Each named turn below is shown by a few rows before and after it. Which turns, in which order, take the first row of each later pair to the second? The first pair is answered.
Z860:
11 3 -4 -5 -5 -6 5 15 0 14 0 14 10 -2 6 9 -18 2 10 -4 -4 -6 8 -4 10 20
 -11 2 |-> -5 5 -14 -2 -2 2 1 2 -7 11 8 7 8 -15 16 -3 1 -6 2 -5 -10 1 4 10 24 17 0
 -3
1 -1 -2 0 11 0 -2 -1 2 -1 2 8 9 3 -3 3 -1 -1 -4 6 -10 2 -2 -1 5 11 0 -7 |-> -2 -2 -3 -2 -1 3 -6 -1 1 5 5 3 -2 -1 -5 -8 9 -6 -6 6 -5 7 0 1 4 1 4 -10
13 1 9 -4 7 -9 3 18 5 -4 -8 9 0 1 -6 7 -24 -1 2 5 -10 -3 6 -9 -3 -2 -12
 9 |-> -6 5 -6 0 20 3 -2 -2 -3 -13 5 2 3 -14 9 0 -4 -10 -6 4 -21 6 2 9 20 1 0 1
9 8 4 0 5 4 10 1 8 13 -13 -3 -1 3 -4 8 -2 2 12 3 -2 -6 13 -12 10 7 -4 -9 |-> 0 9 -2 1 9 7 7 -9 4 9 -9 -6 0 -3 2 5 7 -1 10 4 -8 -1 9 -5 19 8 0 -12
Z432:
4 -3 2 -4 -11 -2 1 3 -4 8 -3 -1 -5 -2 -5 -4 6 -5 -1 1 5 0 3 2 0 -6 2 -1 |-> 0 -3 -1 -1 -10 1 -1 0 -4 6 -2 -1 -7 -2 -2 -8 7 -5 -5 1 4 4 2 1 1 -5 2 -1
-14 3 -16 3 23 9 -7 -13 4 -13 6 11 5 2 -3 0 -16 4 -12 -2 -6 3 -4 -2 8 3
 -5 -7 |-> -7 4 -14 0 24 1 1 -9 2 -5 3 12 15 1 -5 8 -21 0 -5 0 -8 -4 -2 1 11 10 0
 -10
9 -2 0 -5 3 0 -2 1 -6 -3 -2 10 10 6 -3 1 0 2 1 2 -8 -10 3 -2 9 -6 2 5 |-> 11 -1 1 -5 1 -1 -3 4 -4 -2 -3 9 6 8 -4 -2 -3 6 2 1 -7 -10 2 -5 5 -9 0 6
Z585:
-2 0 13 17 0 6 -4 1 0 -7 3 6 0 7 0 -7 -14 6 -8 1 5 8 6 -1 -8 7 1 8 |-> 2 -2 12 16 3 2 0 3 -1 -4 -2 8 6 7 1 1 -18 5 -6 1 3 3 9 -1 -5 11 0 8
-15 -2 -12 5 7 14 -1 -11 0 -7 4 6 9 0 3 -6 -3 0 -4 0 -13 5 -2 6 10 2 -3
 5 |-> -14 -1 -10 6 7 16 -2 -11 1 -10 3 7 7 1 3 -7 -5 2 -5 -1 -11 6 -2 2 6 1 -7
 7
7 0 10 -6 -2 0 18 13 13 3 -9 2 -6 8 -14 3 -8 -6 -6 -4 11 6 8 -6 -7 -5 -1
 7 |-> 8 1 9 -8 -1 -4 22 12 9 9 -10 3 1 5 -13 10 -7 -9 -4 -3 7 0 9 1 -2 -1 2 4
5 -3 1 -6 -18 0 6 8 -8 19 -4 -12 1 -3 -1 -3 10 -6 9 1 0 0 3 4 1 -4 14 -7 |-> 3 -2 3 -4 -19 5 0 4 -5 16 0 -13 -6 -3 -3 -9 12 -3 4 0 2 5 3 1 -4 -10 12
 -7
Pairs:
(2 to 3 turns a pair)
4 -8 1 3 -5 6 -23 4 9 -7 6 7 -23 16 -10 -16 -5 3 -12 0 17 3 3 -15 -13
 -14 -7 -1 |-> -9 -2 -13 7 17 14 -27 -16 3 -20 14 8 -13 3 5 -11 2 -1 -18 -2 3 5 -3 0 7
 -4 -2 -4 => Z860 Z860
1 0 6 2 -9 2 -5 2 5 -10 -3 0 -14 9 -1 -10 -7 8 -5 1 8 4 0 -12 -18 -7 -9
 6 |-> -13 1 -5 4 3 9 -6 -15 1 -18 4 -3 -10 -2 11 -13 5 5 -11 1 0 9 -2 -2 -1 -4
 -3 0 => Z860 Z860
-8 1 -2 -4 7 8 -4 -10 -1 2 3 1 0 -3 5 -12 11 -4 -3 0 -6 3 -1 3 9 -2 3 -4 |-> -3 1 3 -5 -2 8 -6 -4 0 4 1 1 -8 4 0 -18 9 -1 -5 1 2 5 -2 -5 -3 -9 0 -1 => Z860 Z432
0 -3 -8 6 18 -8 4 -7 -1 -3 -1 2 21 -4 8 15 6 -8 3 0 -11 -7 1 7 14 16 2
 -4 |-> -8 -6 -3 10 10 8 -11 -17 7 -13 6 1 -6 0 8 -11 14 6 -14 2 -1 12 -3 -6 -5
 -5 -7 2 => Z585 Z585 Z585
10 9 7 0 2 1 0 9 -3 -5 3 -2 -3 15 -9 9 -11 7 -1 -3 -2 -1 -4 -15 -4 2 -9
 2 |-> 11 10 9 0 -5 3 -1 11 -3 -2 4 -3 -5 15 -11 5 -8 8 -2 -3 2 -1 -1 -14 -5 -1
 -6 2 => Z860 Z860 Z860
-4 -5 -5 -2 -7 3 -2 -4 -5 3 4 -8 -9 -5 -1 -12 16 -5 -2 4 2 2 -6 1 -4 -8
 14 -8 |-> 2 1 -5 2 18 -3 1 -7 -3 -10 3 3 6 -1 3 11 -5 1 3 3 -10 -6 -8 -4 2 9 1 -1 => Z860 Z860
7 3 17 -2 10 -13 -1 7 5 -4 -14 10 4 10 -7 2 -17 22 -6 6 -1 -4 5 -13 -12
 4 -15 10 |-> -12 5 -3 -1 16 -4 2 -10 -7 4 -1 -2 14 -15 10 -2 16 1 -9 7 -15 -1 4 18 21
 12 10 -4 => Z585 Z860
5 6 10 -4 -20 5 -2 -4 -1 -2 -5 -1 -16 -2 -4 -3 11 0 -5 -5 -1 8 5 -1 -13
 -17 -10 0 |-> 2 7 7 -2 -17 7 -2 -9 -1 -2 -3 -3 -16 -5 -1 -5 15 -2 -7 -5 -1 8 3 2 -9
 -15 -7 -1 => Z860 Z860 Z860
2 -1 -1 0 -9 -2 -10 7 1 4 -2 4 -11 6 -10 -5 4 4 1 -1 7 0 4 -7 -12 1 3 2 |-> -4 2 -10 4 13 1 -13 -8 0 -9 4 7 -2 2 -2 2 1 5 -2 -2 -4 1 -1 -5 -1 10 -1
 1 => Z432 Z860 Z860
5 0 2 2 0 -1 -5 -1 1 -1 -6 1 3 1 1 2 -4 2 0 1 3 -2 5 -6 -4 10 -12 -2 |-> 3 -2 1 0 -10 0 -5 0 1 6 -4 -2 -1 -3 0 -4 6 -3 1 2 5 2 6 0 -2 7 -5 -5 => Z585 Z860 Z860
1 3 -2 -6 -4 -5 3 -2 -10 14 -1 -1 11 -14 3 3 14 -15 4 4 -1 1 8 18 20 4
 16 -14 |-> -3 2 3 -1 -12 8 -13 -7 0 -1 6 -1 -18 -4 -1 -23 16 1 -10 1 10 20 2 0 -4
 -13 1 -5 => Z585 Z585
-3 4 -4 4 12 -8 3 -4 0 -5 0 3 17 9 6 21 -13 -6 7 0 -10 -7 8 -3 3 3 0 15 |-> 1 1 6 2 -12 -2 -4 2 6 0 -1 -2 -5 16 -4 -3 -7 -1 0 1 8 3 8 -12 -16 -16 -3
 17 => Z860 Z585 Z860
0 1 -1 3 1 7 -7 0 4 -10 1 2 -8 6 0 -6 -2 8 -9 -2 3 1 -6 -9 -10 -6 -5 5 |-> 6 1 -1 1 6 -3 3 4 1 -2 -6 6 8 5 -1 12 -10 3 2 -2 0 -11 -3 -5 -3 7 -3 4 => Z585 Z585
10 -12 0 -8 -5 2 9 10 -1 7 0 13 9 5 0 7 -1 2 8 3 14 -5 -4 -5 0 14 1 3 |-> 2 -10 -5 -2 10 9 5 -2 -1 -8 6 15 9 2 7 9 -2 7 2 3 5 -2 -8 -2 6 18 -3 4 => Z432 Z860
12 -6 11 6 -10 -7 -10 7 6 -8 -7 8 -5 1 -10 -7 -2 3 -4 -4 0 7 -3 -2 -25
 -12 -5 -7 |-> 18 -4 9 4 -6 -16 2 12 -2 3 -11 9 12 -2 -10 12 -6 -6 7 -2 -4 -6 0 7 -11 1
 1 -11 => Z585 Z585
5 -1 6 -6 -9 -3 2 6 2 5 -5 -1 -4 7 -7 -6 1 -4 -1 1 8 3 1 -9 -16 -13 1 -4 |-> 2 -1 6 -6 -10 -1 1 2 2 4 -4 -1 -5 4 -6 -11 8 -6 -1 -1 8 5 2 -6 -14 -14 4
 -5 => Z860 Z860 Z860
9 5 -5 -3 10 -5 6 -4 1 3 2 -3 18 -2 5 16 1 -2 12 1 -14 0 3 1 19 5 8 -1 |-> -1 3 -4 -3 -13 7 -5 -3 5 9 7 -11 -7 -3 2 -15 20 1 1 -1 0 15 4 -1 7 -16
 11 -1 => Z860 Z585
-3 -4 -7 -13 -3 -5 2 0 -4 7 8 -12 14 -9 -1 -3 15 -6 -3 1 -3 0 -5 -4 9 13
 12 -10 |-> 3 -3 -4 -10 13 -6 0 -1 -1 -7 8 -3 18 0 -2 9 -4 4 -5 -1 -6 -3 -9 -15 2 19
 -1 -5 => Z585 Z860 Z860
19 0 10 7 1 -7 2 3 6 -7 -6 1 12 -3 -12 16 -11 1 13 5 -1 -9 8 -9 -3 8 4 1 |-> -1 3 2 13 3 12 -12 -19 5 -23 8 -4 -4 -10 -3 -8 10 1 -4 4 -4 9 2 -4 1 -4
 9 2 => Z860 Z585 Z585
18 6 25 -11 1 -2 1 29 8 15 -7 11 10 10 -10 9 -19 -6 3 -13 4 -2 5 -19 -3
 -10 -9 -9 |-> -13 9 6 -2 10 25 -14 -2 4 -4 14 1 -6 -9 7 -16 12 -11 -19 -16 -8 20 -4 -3
 15 -20 -1 -14 => Z432 Z860 Z860
1 2 7 1 20 -2 0 -9 5 -8 7 7 2 3 -6 6 -17 4 4 -1 -5 -7 0 -4 2 1 -7 -3 |-> -1 -2 7 -3 -9 -2 0 0 2 14 7 -3 -7 -3 -10 -12 6 -9 7 1 8 -3 5 4 1 -12 10
 -11 => Z860 Z432 Z860
4 -5 7 3 -7 -1 -2 12 -1 2 -2 -1 -6 7 -7 -1 -2 6 -1 -1 7 -3 5 -7 -11 -6
 -7 -1 |-> 5 -3 6 2 -4 -6 5 13 -7 11 -4 -1 5 1 -6 8 -2 -2 4 0 4 -10 7 2 -2 1 0 -7 => Z585 Z585
0 11 10 2 9 9 0 -17 4 -14 -4 1 -13 -5 4 -11 10 6 -11 4 3 10 -6 12 1 -8
 10 9 |-> 16 11 21 -1 3 -3 6 2 9 -5 -16 7 -7 8 -7 1 -7 11 -1 5 12 1 -1 1 -11 -4 1
 13 => Z860 Z585
